Turns, then the turns between two rows, first turn first; the first pair answered
turn q_344:
[ 0.16 -1.21  0.16 -0.32  1.34  1.10 -0.23 -2.70  0.41 -1.94 -1.11 -0.46
  0.07 -1.79 -0.21 -0.19  0.47  1.49 -0.59  0.15 -0.25  0.21  1.15 -0.77
  0.08 -2.35 -0.82 -0.18  1.70  1.04 -1.07 -1.91  0.73  1.38 -0.61  1.89] -> [ 2.14 -0.17  1.76  0.35  0.14 -1.70  1.20 -0.32  1.56 -0.54 -1.41 -1.30
 -0.82 -2.06 -1.09  1.12  0.54  1.22  0.46 -0.05  0.19  0.05  2.14 -2.17
  0.40 -0.52  1.11  0.37  1.02 -0.59  0.53  1.43  0.14  0.80  0.15 -1.13]
[ 0.29 -0.55  0.49  0.23 -1.19  1.39 -1.64 -1.12 -1.23  0.27 -0.26  1.33
  2.35  1.40  0.41  1.09 -1.69 -1.57 -0.92  0.03  0.32  0.86 -0.60  1.71
 -0.84 -0.46 -0.28  0.04 -1.22  0.12  1.12 -0.66 -0.06 -1.42 -0.32  1.32] -> [ 1.33 -0.33  1.14  0.48 -0.95  1.31 -0.81 -0.75 -0.86  0.84 -0.56  0.87
  1.87  0.61  0.70  1.61 -2.07 -1.25 -1.28  0.10  0.54  0.33  0.41  0.74
 -0.74 -0.40  0.74 -0.52 -0.70 -1.39  2.67  0.26 -0.14 -1.37 -0.13  0.46]
[ 0.15 -1.08  2.77 -2.21 -1.17  0.01 -2.11  0.82  0.50 -1.21  0.92  2.06
 -0.03  2.71  0.17  0.50  0.90 -1.58 -0.90  1.66  1.87  2.82 -1.27 -1.81
 -0.34  3.94 -0.75  2.47  0.61 -2.79  0.54 -1.73  2.47 -0.82 -0.92 -0.39] -> [-0.03 -1.24  2.82 -1.83 -0.87  0.72 -2.33  0.05  0.08 -1.79  0.83  1.81
 -0.13  2.45  0.32  0.43  0.77 -1.59 -1.08  1.83  1.59  2.80 -1.79 -1.65
 -0.62  3.27 -1.06  2.34  1.10 -3.13  0.82 -2.29  2.54 -0.78 -1.29  0.09]
turn q_920:
[-0.71 -0.19 -0.63 -1.71  0.74 -0.50 -0.65  0.72 -0.23 -0.26 -0.66  0.38
 -0.10 -0.24  0.71 -0.26 -0.50 -0.94 -0.10 -0.15  0.60 -1.08  1.27 -0.37
 -0.56 -0.44  0.95  0.17  0.64  0.26 -0.60 -1.51  0.82  0.64  0.87  0.22] -> [-1.13 -0.12 -0.56 -1.69  0.58 -0.57 -0.70  0.65 -0.40  0.01 -0.86  0.63
  0.06 -0.03  1.02 -0.42 -0.46 -1.00  0.04 -0.14  0.81 -1.41  1.14 -0.23
 -0.31 -0.47  0.54  0.17  0.31  0.33 -0.47 -2.06  0.63  0.86  0.84  0.32]
[ 0.30 -0.19 -0.06  0.20  0.73 -2.46  0.32  2.66 -1.50 -1.13  0.50 -0.83
 -2.56 -1.73 -0.01 -0.36  2.63  1.45  0.69 -0.45 -0.07  0.75  2.85 -0.81
 -0.23 -1.10 -0.41 -1.18  1.00 -0.05  0.23 -0.07  1.54  2.39 -0.31  0.17] -> [-1.62 -0.53 -1.03 -0.04  0.60 -1.56 -1.25  1.27 -1.07 -1.76  0.71  0.03
 -0.12  0.77  0.21 -1.09  2.95  0.19  1.74 -1.03 -0.27  1.20  0.25  1.60
  0.38 -0.22 -1.92 -0.40 -0.86  2.63 -2.49 -1.76  1.51  1.43  0.08  1.62]
[ 0.06 -1.29  0.64 -0.55  0.88  3.55 -1.23 -1.93 -0.81  0.20 -0.47  0.18
  1.97  0.34  1.32  0.81 -1.29 -1.14 -1.04  1.16  0.56  0.37 -0.29 -0.11
 -1.67 -0.63 -0.55 -0.84  0.87 -1.82  1.65 -0.75 -0.53 -1.76 -0.58  0.55] -> [ 1.24 -0.30  1.23  0.02  0.48 -0.28  0.81  0.99 -0.11  0.57 -0.76 -0.60
 -1.46 -1.76 -0.05  0.30  0.68  0.16 -0.29  0.26  0.66 -0.21  2.89 -1.97
 -0.70  0.24  1.06 -1.63  1.23 -3.27  1.53  1.24  0.00 -0.22 -0.20 -1.39]
turn q_822:
[ 0.32  0.17 -0.60  0.17  1.41 -0.31  0.48  1.26  0.17 -0.86  0.69 -0.07
 -0.31  0.36 -0.34 -0.52  0.51  0.89  1.34  0.19 -0.84 -1.03  1.21  0.42
 -0.21  0.12 -1.13  0.34 -0.44 -0.36 -1.17 -0.14  0.43  0.98 -0.85  0.17] -> [ 0.26 -0.12 -0.48  0.22  1.35  0.22  0.32  0.77  0.02 -0.93  0.65  0.24
  0.04  0.00  0.12 -0.50  0.13  0.88  0.88  0.31 -0.72 -0.91  1.19  0.07
 -0.63 -0.04 -0.98  0.09 -0.38 -0.52 -0.99 -0.20  0.65  1.19 -0.78  0.29]
[ 2.09  2.45  0.77  0.40  0.30  0.73 -0.46 -0.18 -0.18  0.52 -0.49  0.21
 -0.77 -1.64  0.66 -1.45 -1.27 -0.27  0.23  0.54  0.98  0.08  1.17 -1.06
 -0.27 -0.46 -0.04 -0.72  0.25 -1.45  0.63 -0.99 -0.21 -0.12 -0.03 -1.11] -> [ 1.10  2.26  0.23  0.32  0.57  1.75 -1.46 -1.00 -0.20  0.03 -0.47  0.75
  0.44 -0.27  0.63 -1.76 -1.52 -0.75  0.35  0.37  1.15  0.67 -0.10  0.51
 -0.51 -0.61 -0.93 -0.08 -0.27 -0.76 -0.28 -2.11 -0.30 -0.68  0.05 -0.12]
[ 2.50  2.58  1.93 -0.34 -0.62 -1.15 -1.54 -0.64  2.67  3.12  0.18  2.04
  3.69  1.26  0.44  2.51  2.29  1.18  3.19  0.70 -1.88  2.64  1.05  0.81
 -0.04  2.71 -2.53  0.77 -1.75  3.95 -1.38  0.78 -3.71 -4.26  2.30 -3.46] -> [ 4.34  2.20  2.61 -0.03  0.42 -1.48  0.23  0.37  1.42  3.90 -0.65  1.05
  0.46 -2.59  0.80  2.93  2.83  2.67  1.59  0.92 -1.57  1.54  4.69 -2.67
 -0.98  0.92 -0.74 -1.27  0.38  0.29  1.72  1.92 -3.19 -2.09  1.35 -4.81]
[-3.40  1.00 -1.35  0.30 -1.36 -1.38 -1.08 -0.56 -0.58 -3.27 -0.08  0.46
  0.10  0.95 -2.16 -2.53  1.29  0.81  1.31 -2.22 -1.40 -0.46 -1.62  3.76
  1.28  0.90 -1.18  1.05 -1.89  1.86 -4.10  0.91  1.23 -0.82  0.86  2.25] -> [-1.01  1.53 -0.41  0.69 -1.38 -3.62  1.22  2.03 -0.68 -2.61 -0.61 -0.71
 -3.79 -2.30 -2.60 -1.83  2.21  2.49  0.82 -2.66 -1.25 -0.97  2.46  0.64
  0.79  0.30  0.43 -0.22 -0.17 -1.28 -1.83  3.30  1.53  0.41  0.44  0.16]
turn q_562:
[ 0.00  0.40  0.51  0.28 -0.27 -0.42  1.29  0.96 -0.24  1.86  0.00 -1.70
  0.18 -0.61 -0.36 -0.06  0.87 -0.33  0.63  0.29 -1.08  0.23  1.02 -0.78
 -0.28  0.60  1.42 -0.64  0.28  0.64  1.29  1.50  0.10  0.06  1.29 -0.19] -> [-0.43  0.39  0.51  0.25 -0.51 -0.81  1.02  1.46 -0.18  1.50  0.01 -1.86
  0.13 -0.41 -0.71 -0.41  1.03 -0.27  0.95 -0.30 -1.07  0.29  0.84 -0.67
  0.11  0.74  1.15 -0.66  0.07  1.24  0.56  1.15  0.31  0.27  1.71  0.04]
[-0.61  0.12 -1.68  2.11  2.26 -2.89  0.82  2.63  0.55  0.71 -0.41 -0.22
 -3.22 -0.16  0.18 -0.01  2.07  1.43 -1.21 -1.24 -1.64 -1.32  1.64  0.14
 -1.62 -0.68 -0.41 -1.91  1.70  0.13 -1.62 -2.72  1.54  2.17 -1.51  0.38] -> [-1.76  0.57 -1.40  1.84  0.64 -2.38 -0.48  1.88  1.45  0.78 -0.09  0.48
  0.25  3.15  0.03  0.27  1.12 -0.14  0.41 -1.01 -1.51 -0.59 -1.94  2.92
 -1.17  1.41 -1.13 -0.02 -0.86  2.72 -2.98 -2.43  0.91 -0.34 -0.40  0.71]
[-2.25  1.51  2.97 -0.60 -0.66 -1.30 -3.17 -0.08 -1.14 -2.04  0.08 -2.10
  2.01  0.10  0.50  0.94  0.33 -1.12  0.10 -1.82 -1.60  4.09  1.71 -0.24
  0.14 -0.05 -1.71  0.27 -1.20  2.29 -1.26 -1.35  1.14  2.52  1.67  1.22] -> [-1.69  1.32  3.75 -0.63 -0.81  0.59 -3.31 -1.25 -1.39 -1.08 -0.14 -1.70
  3.30  0.71  0.84  2.24 -1.21 -1.55 -0.76 -0.73 -1.37  4.28  0.93  0.03
 -0.51  0.46 -1.20  0.43 -1.50  1.28  0.61 -0.57  0.45  1.22  1.41  0.47]
[ 0.56 -2.93 -0.72 -0.32  1.64  3.16 -1.50 -0.44 -0.91  0.25 -0.61  0.55
  0.35  1.11 -0.31 -0.19 -1.02  0.04 -1.49  0.89  0.85  0.71 -0.68 -0.25
 -1.69 -1.73  0.79 -1.98 -0.12 -0.62  2.78  0.10 -1.49 -0.98 -0.52 -0.88] -> [-0.16 -2.87 -1.16 -0.63  2.02  1.45 -0.76  0.95 -1.16 -0.54 -0.42  0.01
 -1.97 -0.53 -0.76 -1.08  0.66  1.41 -1.24 -0.08  0.69  0.16  1.50 -0.89
 -0.87 -2.87  0.66 -2.60  0.45 -0.32  0.96 -0.63 -0.03  1.31 -0.80  0.13]
Pairs:
Between the rows of a pair lie two turns.
[ 1.53  0.17  2.32 -1.30 -0.24 -1.00  0.73 -1.97  1.09  2.03  0.24 -1.37
  2.20 -1.37  0.46  0.12 -0.60 -1.42 -0.77  1.48  0.72 -1.21  1.74 -0.25
 -2.40 -1.68  1.87 -0.34  0.17 -1.74  1.91 -0.67 -0.85 -0.97 -0.20 -3.27] -> [ 1.67  0.48  2.27 -1.40 -0.05 -2.52  1.18 -0.67  1.14  2.24  0.26 -1.83
  1.44 -1.45  0.28 -0.07 -0.03 -1.00 -0.50  0.85  1.13 -1.25  2.75 -0.35
 -1.87 -1.20  1.92 -0.34  0.37 -1.97  1.19 -0.23 -0.46 -0.48 -0.02 -3.59] | q_822, q_920
[-2.03  1.52 -2.38  1.62 -2.90 -1.81 -0.10 -0.02  2.74 -0.43  4.17  3.70
  3.62  4.15  3.51 -1.44  1.22 -1.38  1.30 -0.26  1.52 -2.42 -2.46 -0.07
 -3.25  3.20 -0.95  4.78 -1.60  1.44 -1.07  1.46  0.89 -1.35  0.64  0.51] -> [-1.84 -0.73 -3.45  1.11  0.52  1.33  0.38 -2.26 -0.21 -1.73  4.42  3.66
  0.70 -0.37  4.90 -1.98  1.17  0.61 -2.26  0.60  1.16 -3.38  0.42 -2.69
 -5.22 -2.27 -1.15  1.27  2.31 -1.26  0.68 -2.09  2.77  1.55 -1.63  3.50] | q_344, q_562
[-0.42  1.35  1.25 -0.07 -1.62 -2.32 -0.09  2.39  1.67 -0.35  0.22  0.63
  0.43  1.42 -1.09 -1.32 -0.66 -1.60  2.88 -0.29  0.56 -0.40 -1.40  1.88
  0.73  2.93  0.06  2.44 -2.10  0.47 -0.72 -0.03  0.20 -0.87  1.55 -0.16] -> [ 0.00 -0.64  0.79 -0.45  1.79  1.74  0.15 -0.09 -1.35 -0.96 -0.01  0.70
 -1.59 -2.89  0.31 -1.10 -1.49 -0.08 -1.13  1.33  0.55 -0.64  1.20 -0.81
 -1.47 -2.04  0.27 -1.00  1.45 -2.77  2.37 -2.65  0.84  0.79 -0.86  2.29] | q_344, q_920
[ 1.54 -0.15  0.86  0.65  0.05 -0.57  1.18  0.93  0.48  1.89 -0.29 -0.88
 -1.15 -0.62  0.28 -0.06  0.23  0.99 -0.33  0.03  0.27  0.10  1.61 -1.84
 -0.02  0.07  1.63  0.38  1.16 -2.26  1.97  1.75 -0.25  0.16  0.28 -2.24] -> [-1.75  0.17 -0.95  0.41 -0.46 -0.59 -0.98 -0.60  0.89 -0.15  0.28  0.19
  0.49  2.43 -0.05 -1.98  1.21  0.49  1.18 -0.79  0.00  0.81 -1.03  1.31
  1.00  0.90 -0.63  1.47 -0.67  2.12 -2.77 -1.40  0.75  0.14  0.93  0.28] | q_562, q_920
[ 0.62 -0.80  0.21 -0.52 -0.32 -3.05 -1.72 -0.21 -2.01  1.20 -3.27 -1.45
  3.88 -3.04 -1.46  1.17  1.05 -0.65 -3.15  2.40 -2.23  1.70  1.62  0.88
 -0.58  2.75  0.59  0.15 -1.40 -3.80  3.71  2.83  1.53  1.32 -1.34 -0.66] -> [-1.85 -2.00 -1.39 -1.10  1.16 -0.68 -3.27 -2.46 -2.83 -0.88 -3.06 -0.70
  5.12 -2.16 -0.69 -0.08  0.58 -0.68 -3.43  2.83 -2.47  1.58 -0.21  2.44
 -0.64  1.09 -1.42  0.13 -1.25 -1.47  1.41 -0.49  2.16  1.57 -1.82  2.73] | q_344, q_344
[ 0.13  2.07  0.48  0.34 -0.23 -0.19  0.31 -0.68  0.32 -1.67  0.04 -0.68
 -0.58 -0.71 -0.20 -0.50  1.21  1.32 -0.26 -0.79  0.03  1.51  1.64 -1.85
 -0.85 -1.61  0.11  0.04  0.46  0.01 -0.37 -0.88  0.03  0.84  0.81  0.61] -> [-0.13  2.39  0.65  0.47 -1.31 -0.96 -0.19 -0.43  1.43 -1.39 -0.02 -0.62
  0.85  1.14 -0.48 -0.25  0.99  0.63  0.80 -0.98  0.12  1.83  0.20 -0.92
 -0.64 -0.02 -0.34  1.13 -0.90  0.95 -0.83 -0.38 -0.67 -0.11  1.68  0.25] | q_344, q_562
[ 2.47  1.11  2.26  1.17 -0.37 -3.24  0.46  0.97  0.07  1.14 -0.08  0.03
 -1.05  0.60  0.05  0.39  1.74  1.37  2.09 -0.35 -0.49  0.39  0.21 -1.08
 -0.29  0.25  0.33  0.04  0.30 -1.15  0.00 -0.89  0.31  0.45 -0.28 -1.23] -> [ 2.28  0.98  2.54  1.10 -0.79 -2.18  0.04  0.46  0.49  1.60 -0.11  0.02
  0.85  1.90  0.23  0.75  0.68  0.29  2.64  0.05 -0.36  0.99 -1.05 -0.01
 -0.30  1.03  0.32  0.97 -0.36 -0.92  0.45 -0.35 -0.28 -0.99  0.04 -1.70] | q_562, q_562
